(in the rows, 128 means zero)
The same turns and mirrors carry the whole set onto itself and the rows of a family onto each other. Which other rows belong to the same family as each row named below? List them in the order they appear above.
These 33 rows form 11 families of 3 rows each.
K501: [147 107 136 125 139 134 138 109 131 118 172 146 132 109]
K914: [120  90 127 142 119  95 140 126 145 137 154 147 127 104]
K375: [155 112 129 135 131 131 125 110 131 110 172 152 143 131]
K559: [149 105 138 166 146 105 117 147 146 119 172 146 153 103]
K752: [152 118 127 141 132 136 138 116 123 115 177 146 151 119]
K420: [140 113 119 139 140 118 124 113 116 121 186 157 140 124]
K209: [144 120 134 127 134 119 127 109 131 122 184 151 149 122]
K702: [148 109 133 134 143 134 139 113 125 118 179 154 143 122]
K319: [139 102 135 167 137 102 117 145 136 109 157 126 156 115]
K62: [143 101 135 167 149 103 123 141 151 113 167 128 155 100]
K917: [117 109 113 148 130 105 147 119 153 142 161 149 122 114]
K392: [139  97 132 153 150 114 114 137 149 109 157 118 156 117]
K473: [143  93 137 173 143 106 127 143 153 109 167 126 141 108]
K561: [121  95 115 159 124  99 129 105 144 140 160 150 127 122]
K317: [146 123 135 137 130 126 132 111 114 116 164 147 142 120]
K819: [121 103 112 148 130 105 143 129 141 144 152 143 118 111]
K280: [140  98 120 174 144 104 122 146 142 104 174 127 143 110]
K351: [149  84 127 155 125 105 117 145 157 112 170 130 149 113]
K624: [122 107 103 144 122  99 134 121 148 130 155 150 116 115]
K84: [145  95 131 163 137  97 121 148 152 100 169 139 147 108]
K686: [142 119 128 148 134 126 140 107 135 102 190 151 142 118]
K873: [126 109 114 140 135  88 142 120 155 140 156 145 128 118]
K594: [144 114 137 143 123 130 137 111 125 117 177 157 154 113]
K92: [115  92 117 140 131  95 143 124 144 127 159 139 115 120]
K723: [140  97 139 159 148 102 124 150 146  97 168 134 140 114]
K45: [130 113 120 136 130 138 120 112 129 103 175 145 147 117]
K554: [142 117 137 134 129 135 129 109 126 108 166 150 143 121]
K515: [140  96 135 169 137  99 116 134 156 100 158 136 148 107]
K263: [122 100 104 154 144 103 143 126 140 136 144 140 127 116]
K540: [127 106 107 149 131  94 136 113 149 139 154 143 120 124]
K855: [146 113 124 169 131 109 123 144 160 113 166 121 147 114]
K564: [121 101 116 142 131 110 142 118 160 142 157 136 121 123]
K910: [125 100 122 158 116 110 153 120 147 133 154 146 120 126]

Same family as K723: K317, K873
Same family as K280: K594, K564
Same family as K84: K554, K540
Same family as K420: K914, K392
Same family as K263: K501, K559
Same family as K515: K375, K624

The same turns and mirrors carry the whole set onto itself and the rows of a family onto each other. Which other rows belong to the same family as each row named below? List them in the order they appear above.
These 40 rows form 5 families of 8 rows each.
K619: [110 147 122 117 122 150 125 129]
K579: [127 115 103 125 129 124 118 128]
K33: [121 144 111 109 130 141 119 126]
K388: [141 125 135 146 143 122 116 132]
K612: [136 129 132 156 124 114 125 131]
K894: [124 124 104 121 134 124 109 129]
K945: [115 143 138 146 134 135 149 134]
K588: [131 144 138 151 123 130 144 145]
K78: [114 146 117 121 110 146 124 140]
K941: [135 131 126 151 111 116 126 142]
K158: [138 125 131 153 130 114 122 128]
K397: [127 110 111 124 131 124 116 129]
K784: [111 144 120 114 133 147 114 128]
K977: [132 125 132 159 121 119 125 137]
K699: [121 127 101 123 130 119 124 117]
K359: [126 121 101 121 131 123 116 128]
K48: [120 138 129 112 140 149 117 130]
K393: [140 115 110 133 135 124 117 124]
K939: [119 146 140 146 134 137 142 147]
K493: [129 108 113 128 124 136 119 132]
K130: [143 115 121 148 129 122 124 127]
K911: [108 141 119 116 134 144 132 118]
K446: [105 146 115 124 124 147 134 123]
K531: [136 119 134 149 132 115 120 130]
K260: [118 141 140 150 128 139 138 150]
K225: [119 158 129 136 124 145 139 144]
K93: [129 128 107 112 135 133 117 123]
K41: [115 155 138 139 129 133 136 150]
K659: [113 155 132 146 138 134 143 134]
K599: [122 117 102 132 129 125 126 117]
K989: [112 144 121 114 128 150 121 125]
K345: [123 132 144 142 127 146 139 148]
K726: [117 159 122 122 127 148 129 136]
K696: [129 131 126 155 126 110 137 125]
K426: [124 161 134 138 134 130 126 148]
K374: [117 153 138 142 135 137 140 147]
K860: [138 129 137 155 125 124 138 137]
K774: [130 135 106 120 129 118 108 133]
K341: [131 128 124 155 138 114 129 121]
K164: [108 150 123 116 120 144 123 134]

Same family as K393: K33, K588, K130, K225, K93, K726, K860
Same family as K341: K945, K699, K911, K446, K659, K599, K696
Same family as K345: K388, K78, K941, K48, K493, K426, K774
Same family as K612: K619, K579, K158, K359, K939, K989, K374

The same turns and mirrors carry the whole set onto itself and the rows of a family onto each other. Which other rows belong to the same family as each row named below? List them in the order they appear above.
These 32 rows form 4 families of 8 rows each.
K653: [124 134 134 112 134 145 134 126 147 142 131 124 136 127 102 144 119 116
 139 134 122 144 120 117 126 133 129 130]
K940: [113 126 133 147 124 107 127 128 113 113 112 124 132 125 152 115 142 148
 110 123 148 105 136 135 121 137 124 134]
K438: [143 129 150 128 126 137 139 131 122 130 127 134 138 138 127 120 131 129
 125 119 130 119 141 134 112 161 100 149]
K27: [116 121 107 118 147 123 112 120 129 120 130 120 137 135 128 141 124 124
 121 114 129 129 155 125 133 141 130 133]
K153: [136 140 137 123 121 144 136 120 145 138 126 124 143 137 103 138 117 109
 134 122 118 144 116 118 134 128 127 122]
K845: [111 128 102 138 128 118 119 108 126 118 134 122 140 116 123 133 122 141
 131 120 123 126 116 127 141 110 146 108]
K399: [134 142 159 147 106 126 154 124 119 138 120 134 133 119 129 120 129 143
 132 134 134 120  93 135 114 122 127 126]
K647: [108 126 107 140 136 114 126 117 124 119 124 124 132 117 133 138 122 143
 128 117 125 136 110 123 132 102 140 109]
K414: [127 151 153 149 116 132 152 127 128 142 126 128 144 121 118 109 129 142
 134 135 126 117 103 138 122 117 116 127]
K667: [117 123 145 139 125 120 130 108 126 130 157 124 116 124 127 122 114 145
 140 103 138 110 137 133 113 122 124 147]
K462: [124 126 121 128 132 126 136 147 126 133 101 129 159 128 138 128 144 124
 113 151 135 134 117 129 122 138 128 119]
K596: [119 129 143 133 115 114 134  92 127 126 152 116 125 135 122 126 106 137
 139 108 131 124 129 124 119 115 134 143]
K697: [115 123 128 140 132 105 130 124 103 119 124 130 126 117 154 122 135 157
 118 127 144 105 134 142 114 135 129 136]
K357: [143 138 159 123 118 136 140 126 125 139 126 130 138 137 124 121 130 123
 125 131 137 113 139 137 116 160 116 151]
K99: [135 139 142 122 122 153 133 115 140 145 135 133 126 132 107 139 119 127
 142 122 114 138 113 116 132 129 130 126]
K347: [134 141 120 125 129 129 135 136 123 127  93 130 153 130 131 137 137 122
 112 144 125 139 112 127 134 140 133 112]
K314: [138 139 132 116 130 142 139 115 135 144 139 130 137 129 105 144 110 119
 143 125 114 144 114 125 127 127 132 125]
K505: [126 137 145 136 123 123 130  96 123 124 149 125 111 127 118 132 108 142
 140  98 128 115 132 131 126 125 129 140]
K457: [140 136 163 126 125 132 147 134 123 140 116 132 130 138 134 126 130 125
 122 128 139 123 133 134 108 153 111 151]
K609: [108 134 116 136 128 113 128 113 126 128 124 121 132 117 131 139 120 138
 128 130 132 130 109 127 137 102 157 110]
K827: [116 125 123 142 131  94 133 130 108 113 115 121 144 123 149 121 132 139
 110 126 148 110 136 145 116 134 127 133]
K346: [112 119 109 140 127 122 137 116 123 121 121 131 139 117 133 137 129 141
 141 133 126 132 106 123 137 104 146 112]
K192: [133 135 122 130 138 135 132 151 121 131  99 138 145 120 135 134 146 129
 113 140 131 126 120 135 129 149 123 116]
K69: [123 116 118 115 141 127 114 108 122 118 136 128 142 136 133 146 129 118
 117 107 133 126 148 117 125 146 128 137]
K854: [122 110 121 120 134 127 116 121 126 117 128 128 145 146 129 148 123 120
 129 113 123 130 152 121 128 149 127 139]
K44: [127 147 148 148 113 122 152 135 126 140 114 126 128 119 124 112 122 148
 136 141 129 123 100 144 124 118 128 122]
K7: [127 129 131 152 121 105 132 117 101 115 119 130 134 127 155 115 131 151
 115 115 140 106 129 144 123 130 127 129]
K231: [129 153 144 145 120 123 151 122 122 140 123 127 124 108 128 111 128 146
 125 136 139 120  97 139 121 113 129 120]
K764: [124 112 112 114 137 117 114 117 120 115 124 126 126 134 139 151 123 124
 119 113 136 131 146 122 127 146 140 132]
K89: [138 145 157 124 127 127 129 127 126 137 130 124 130 138 124 123 123 125
 112 116 136 118 143 138 111 160 109 148]
K823: [123 132 146 131 118 120 139 103 129 123 152 127 120 122 132 122 110 149
 135 104 126 113 135 129 121 114 130 150]
K110: [127 131 120 133 136 129 127 141 119 134  98 127 149 133 124 137 142 118
 118 145 137 136 114 132 127 149 127 109]

Same family as K697: K438, K27, K153, K399, K462, K505, K609
Same family as K457: K845, K667, K99, K347, K827, K854, K231
Same family as K346: K653, K414, K596, K192, K7, K764, K89

The same turns and mirrors carry the whole set onto itself and the rows of a family onto each other. Which other rows belong to the same family as each row named below? List them in the order they appear above.
These 18 rows form 3 families of 6 rows each.
K283: [107 132 104 114 111 107 173 127  88 147 105 120 123 140]
K427: [106 110 109 124 114 112 165 119  88 136  90 125 115 159]
K525: [132 138 114 124 102 119 155 134  95 126 127 107  96 137]
K255: [139 142 114 124  98 144 157 114 120 126 131 135 103 130]
K492: [105 148 107 120 105 107 174 125  95 143 110 122 115 135]
K430: [107 110 104 116 115 122 171 111  97 145  91 139 129 152]
K191: [125 102 109 119 112 145 161 101 113 135 100 150 124 152]
K789: [144 116 112 119 104 154 152 108 120 128 123 142 112 139]
K81: [112 131 110 123 109 104 164 132  84 135 107 109 107 146]
K605: [ 98 127 106 122 110 114 176 111  99 144  92 138 124 149]
K665: [132 121 113 126 104 152 158 100 124 127 113 152 111 144]
K238: [125 156 112 121  98 122 165 126 106 134 129 120 104 126]
K606: [144 138 113 117 101 139 155 124 111 130 137 123 106 127]
K791: [145 125 117 126 102 140 147 121 109 118 128 121  94 140]
K654: [111 114 109 125 110 137 167  99 113 136  94 153 122 152]
K524: [139 104 116 128 108 148 148 108 113 119 111 137 102 154]
K747: [119  97 112 127 114 134 157 107 103 127  92 139 113 163]
K127: [126 145 108 114 103 116 165 133  95 139 127 112 111 128]

Same family as K427: K525, K81, K791, K524, K747
Same family as K430: K283, K191, K789, K606, K127

The same turns and mirrors carry the whole set onto itself and the rows of a family onto each other. Which other rows belong to the same family as each row named below? List them in the order they appear above.
These 39 rows form 13 families of 3 rows each.
K9: [102 120 129 133 129 136 123 100 140 146 136 143 128 114]
K35: [123 107 127 140 131 119 123 108 142 156 134 142 117 121]
K938: [127 130 114 113 131 125 118 118 110 115 130 143 143 135]
K469: [108 105 146 134 112 124 117 120 140 135 138 130 126 111]
K490: [117 102 130 139 122 130 130 104 128 144 127 133 130 107]
K847: [117  97 128 133 123 124 123 113 134 144 135 141 124 107]
K736: [131 135 126 111 118 109 104 125 129 129 126 140 142 145]
K974: [113 120 134 144 122 124 125 115 143 162 142 131 127 118]
K355: [112 112 129 141 118 131 122 117 139 153 124 129 111 111]
K810: [132 134 116 109 133 128 118 124 128 126 141 124 157 133]
K406: [123 144 146 140 151 134 141 129 144 134 120 125 129 141]
K409: [114 142 133 141 131 134 147 141 146 119 118 126 123 128]
K271: [132 114 122 113 127 132 116 143 118 135 124 144 141 149]
K867: [136 153 132 137 135 122 145 135 143 120 125 123 123 135]
K895: [119 136 149 134 131 142 143 133 135 127 112 136 108 138]
K299: [119 119 124 117 135 114 125 137 119 129 138 126 158 137]
K136: [134 151 131 132 131 139 146 117 133 122 113 127 116 135]
K218: [124 120 144 148 115 125 107 112 125 152 133 134 119 124]
K553: [128 122 118 105 127 127 130 137 115 123 127 136 148 143]
K650: [124 143 141 137 129 120 138 126 131 124 118 124 107 151]
K988: [122 143 143 142 132 138 150 137 150 124 125 134 122 129]
K216: [108 117 127 140 117 112 124 113 131 147 135 148 120 110]
K477: [124 154 150 133 120 141 139 130 143 126 125 122 120 132]
K370: [124 139 144 135 130 155 137 129 135 136 118 120 115 133]
K931: [136 118 124 108 120 127 113 139 123 131 136 122 145 145]
K122: [124 109 145 135 121 123 121 106 127 150 146 148 131 117]
K962: [113 109 127 130 124 128 113 118 144 148 142 141 123 108]
K903: [138 124 113 109 143 109 124 132 124 118 127 129 134 133]
K456: [129 140 144 136 133 139 137 129 136 106 114 121 124 120]
K149: [134 148 138 142 120 136 144 130 140 115 120 142 118 135]
K486: [115 117 135 137 108 119 125 115 138 146 144 151 140 114]
K172: [144 135 153 134 125 134 147 126 144 120 126 139 124 140]
K448: [137 128 118 105 134 134 122 130 120 124 136 130 151 139]
K887: [123 111 127 136 129 126 115 118 144 142 149 146 108 119]
K30: [131 120 117 110 114 111 115 139 121 123 127 127 146 129]
K865: [134 133 124 106 139 116 110 140 127 121 136 136 138 138]
K897: [132 124 118 110 113 122 121 121 116 137 134 133 155 137]
K960: [137 142 148 143 137 138 151 125 141 124 126 129 121 126]
K584: [138 126 122 108 137 117 118 128 113 135 122 121 145 139]

Same family as K406: K938, K469
Same family as K172: K271, K887
Same family as K974: K136, K30
Same family as K847: K988, K448
Same family as K9: K299, K456
Same family as K122: K895, K865
Same family as K903: K370, K486
Same family as K960: K553, K962
Same family as K218: K736, K650
Same family as K810: K490, K409

The same turns and mirrors carry the whole set onto itself and the rows of a family onto each other. Which other rows belong to the same family as each row named below? List them in the order they appear above.
These 32 rows form 4 families of 8 rows each.
K5: [126 141 131 113 139 112 111 127 142 114 152]
K663: [119 122 115 138 139 141 139 127 125 141 139]
K904: [117 121 150 117 144 113 134 133 107 135 146]
K991: [136 107 138 141 138 111 121 126 142 127 150]
K868: [111 120 140 103 146 120 125 126 104 117 140]
K814: [136 120 142 111 150 108 102 139 136 112 127]
K965: [123 126 155 115 147 118 124 147 105 129 140]
K568: [139 117 110 130 129 138 128 130 148 114 131]
K842: [118 109 153 118 144 117 126 128 105 131 144]
K915: [120 144 137 107 142 137 121 134 113 123 117]
K266: [128 143 128 111 139 152 119 121 124 117 124]
K834: [139 104 138 126 146 124 145 126 123 121 111]
K522: [140 135 112 122 141 136 121 130 152 122 123]
K287: [143 123 114 125 137 139 113 129 149 117 121]
K424: [139 100 129 134 143 115 126 124 144 130 150]
K949: [122 124 124 129 135 145 145 119 122 140 140]
K571: [141 121 149 104 143 110 109 135 131 110 128]
K85: [134 122 144 121 152 115 113 129 129 103 111]
K323: [129 104 136 132 158 102 129 130 131 127 147]
K597: [144 102 148 136 136 117 131 130 132 124 148]
K898: [146 128 123 140 151 134 124 125 152 126 131]
K829: [146 110 142 123 153 131 138 128 126 126 110]
K850: [126 122 127 119 135 124  99 143 134 121 158]
K836: [151 118 138 105 147 118 118 145 137 109 124]
K832: [121 139 127 115 136 128 103 137 132 130 156]
K972: [124 125 121 122 144 139 134 122 126 140 161]
K727: [136 120 138 126 142 131 153 134 120 122 113]
K156: [131 107 134 130 158 142 137 123 112 128 120]
K575: [124 136 127 100 145 142 127 136 113 124 118]
K844: [111 134 124 117 132 121 109 130 132 126 157]
K436: [112 124 127 140 130 138 134 132 116 135 147]
K138: [119 141 117 109 141 139 121 148 121 120 123]

Same family as K5: K868, K266, K85, K323, K898, K972, K156
Same family as K814: K842, K915, K522, K424, K949, K829, K844

